Each named turn below is shown by a few rows before and after it. Which turns, in which order, take the first row of each later pair to the second? The first pair is answered.
turn bepe:
[ 0.53 -1.84  0.70 -1.34  0.30  1.19 -0.42  0.33 -0.01 -1.29  0.94  0.79
 -0.63  1.29 -0.50 -0.24] -> [ 0.95 -1.73 -0.42 -1.43  0.42  0.97 -0.85 -1.73 -0.14 -1.03  0.69  0.56
  0.06  1.24 -0.95  0.34]
[ 3.04  3.74 -3.14  0.34 -2.37 -2.58  1.28 -2.25  3.04  2.35 -0.24 -1.38
  1.70  1.26 -1.85 -2.69] -> [ 0.36  4.42 -3.54  1.40  1.65  0.06  2.08  0.40  1.48 -1.53 -0.34 -2.30
  0.59 -3.58  3.51  1.69]
[-0.50 -0.28  0.98  1.59 -0.06  0.73  0.06  0.72 -0.06  1.29  1.31  1.17
 -0.03  0.33 -1.35 -0.26] -> [-0.74 -0.48  0.22  1.23  0.00  1.07  0.50 -1.01 -0.47  1.30  1.25  0.92
  0.53 -0.71 -1.09  0.27]
[-4.25  1.71  2.10  1.68 -0.43  0.49 -0.79  0.84 -1.47  2.91  0.04 -0.74
  0.49 -0.16 -1.87  1.09] -> [-4.14  1.91  1.78  1.07 -0.30  0.59 -0.51  0.25 -1.41  2.96  0.12 -0.40
  0.62  0.10 -2.10  1.15]
turn bog:
[ 0.34  1.33 -0.38  1.23 -0.23 -0.17 -0.08 -0.34  0.52  0.22 -0.89 -0.52
  0.69 -0.55 -0.31  0.00] -> [ 0.33  1.36 -0.90  1.16 -0.38  0.16 -0.31 -0.29  0.68  0.23 -0.80 -0.62
  0.24 -0.38 -0.24  0.28]
[-1.14 -0.56  0.10  0.50 -1.54  0.41 -1.07  0.68 -0.39  0.32 -1.04  1.24
 -1.31  1.84 -1.54 -1.05] -> [-1.91 -1.01  0.16 -0.02 -1.69  0.95 -1.32 -0.18 -1.03  0.31 -1.29  1.06
 -1.05  1.85 -1.19 -0.48]
[ 0.11  0.12 -1.21  0.49 -0.80 -0.49 -1.06 -1.31  0.15  0.41  0.14  0.00
  0.73 -0.27 -1.45 -0.24] -> [-0.48  0.20 -1.13  0.46 -0.05 -0.07 -0.55 -1.44 -0.39  0.29  0.04 -0.29
  0.59 -0.65 -0.87  0.37]
[-0.72  0.33 -0.87  1.65 -1.85 -2.70 -0.87 -6.38 -0.66  2.23  0.94 -2.30
  2.09  0.35 -2.98 -0.05] -> [-3.86  1.40 -0.16  2.35 -0.83 -1.42  0.01 -5.53 -2.20  1.62  0.62 -2.90
  1.26 -2.65 -0.11  2.37]
turn dilo:
[ 1.17 -0.71  0.34  1.02  0.50 -1.11  1.06  2.33  0.98 -1.80 -0.71 -0.28
 -1.23  0.21  0.47 -2.15] -> [-1.36 -0.91  0.24  0.89  2.34  0.09  0.88 -0.64 -1.47 -1.99 -0.43 -0.36
  0.27 -1.37  1.06  1.50]
[-1.68  2.16 -2.01 -0.05  0.37 -0.05  0.73 -4.89 -1.64  1.65 -1.17 -0.76
  1.90 -1.19 -0.32  1.95] -> [ 1.29  2.63 -0.97  0.33 -2.63 -2.08  1.00 -1.09  2.06  2.51 -1.21 -0.64
 -0.19  1.18 -1.92 -3.07]
[ 1.74 -0.14 -0.80 -0.89 -0.40  0.03 -0.25  3.31  1.37  1.03 -0.81  0.65
 -1.69  0.34  0.44 -1.84] -> [-0.57 -0.78 -1.55 -0.90  1.95  2.18 -0.14  1.03 -1.04 -0.19 -0.79 -0.15
 -0.69 -1.56  1.48  2.14]
turn vizi:
[ 0.02 -1.02  1.08  0.53  1.97  2.63 -0.98  1.15 -1.92 -2.60  1.78  1.51
  0.45  0.08  1.17 -1.21] -> [ 1.16 -1.44 -0.63 -0.05  2.01  1.89 -1.44 -0.93 -1.97 -2.44  1.61  1.80
  2.04  0.39  0.35 -1.31]
[ 1.52 -1.49  1.18 -0.56 -0.05 -0.74 -0.74  1.88  0.38  0.65  0.86  0.77
 -0.16  2.49 -1.17 -1.17] -> [-2.67 -0.62  2.31  0.05  0.84  0.67 -0.32 -0.13 -2.16  0.47  0.97  0.38
  0.47  0.65 -0.25  1.81]
[ 1.02 -0.06  1.47 -0.38 -1.42 -1.11 -0.77  2.15  2.26  0.89  1.28 -0.78
 -1.09  2.68 -0.68 -3.51] -> [-4.03  0.73  2.22  0.39  0.56  1.21 -0.68 -1.59 -1.94  0.49  0.76 -1.54
  0.24 -0.57 -0.24  2.38]
[-1.35  0.91 -1.55 -0.03 -0.45 -0.44  0.94 -2.16 -1.07  0.40  0.44 -1.00
  0.69 -2.43 -0.40  0.72] -> [ 1.45  0.12 -1.60  0.30 -1.61 -1.45  1.20  0.88  1.77  0.25  0.51 -0.53
 -0.59 -0.45 -0.90 -2.45]
Then:
Each pair is 2 to 3 turns apart.
[ 2.47 -2.57 -1.10 -1.59  4.26  0.67 -0.27  3.01 -0.41 -4.01  1.86  0.92
 -0.36 -0.40  3.82  2.42] -> [ 2.10 -0.70 -3.37 -1.62  3.98  0.64 -0.51 -3.33 -1.58 -1.68  0.81  0.27
  2.93 -1.29  1.90  4.33]  bepe, bepe, bog
[-2.16 -1.50  0.78 -1.22  1.82  0.49 -1.16 -4.49 -3.28  0.12  2.02  0.17
  1.59  0.16 -0.65  2.81] -> [-1.18  0.97 -2.02  0.17  1.46  0.34  0.22 -5.02 -1.92  0.19  0.96 -0.72
  2.23 -1.86  0.50  2.85]  dilo, bepe
[-3.29 -2.19  2.74 -0.54  0.98  1.26 -2.29 -1.96 -2.55  0.02  0.66  0.25
  0.38  0.91  0.17  2.14] -> [ 3.11 -1.86  0.04 -0.97  0.43  0.25 -1.03  3.18  2.20 -2.44  0.89  0.03
 -1.35  1.38  2.37 -2.31]  vizi, bepe, vizi
[ 0.32 -2.34  2.11 -0.83 -0.95 -0.58 -0.05  2.99  1.08 -0.45  0.56  0.58
 -2.08  2.16  0.18 -2.43] -> [ 0.93 -0.49 -0.72 -0.11  1.11  0.66  1.24  2.77  0.47 -2.67  0.45 -0.51
 -1.84 -0.72  3.52 -0.01]  bepe, bepe, bog
[ 2.88 -0.13  1.45  1.23 -1.05 -2.49  0.43  0.27  2.62 -0.65 -1.46 -0.41
 -1.50  1.69  0.42 -4.29] -> [ 3.19 -0.53 -0.62  0.74 -0.34 -2.48  0.08 -4.84  1.39 -0.69 -2.19 -0.67
  0.88  1.18 -0.72 -1.96]  vizi, vizi
[-0.12  0.02  1.02 -0.64 -0.07  0.12 -1.82 -2.79 -2.97  1.24 -1.31 -2.07
 -0.22 -0.79  1.01  1.77] -> [ 0.54  1.31 -0.63  0.30 -0.24 -0.20 -0.81 -2.91 -1.86  1.05 -2.17 -2.04
 -0.13 -1.54  1.83  1.52]  dilo, bepe
[ 1.77 -0.97  0.97 -0.70 -0.05  0.12  0.22  3.23  1.19 -2.06 -0.33  0.95
 -0.83  1.56  1.51 -2.41] -> [ 0.98  0.53 -1.55 -0.23  1.65  1.48  1.30 -0.15 -0.66 -3.09 -0.93 -0.11
  0.27 -1.79  3.67  1.30]  bepe, bepe
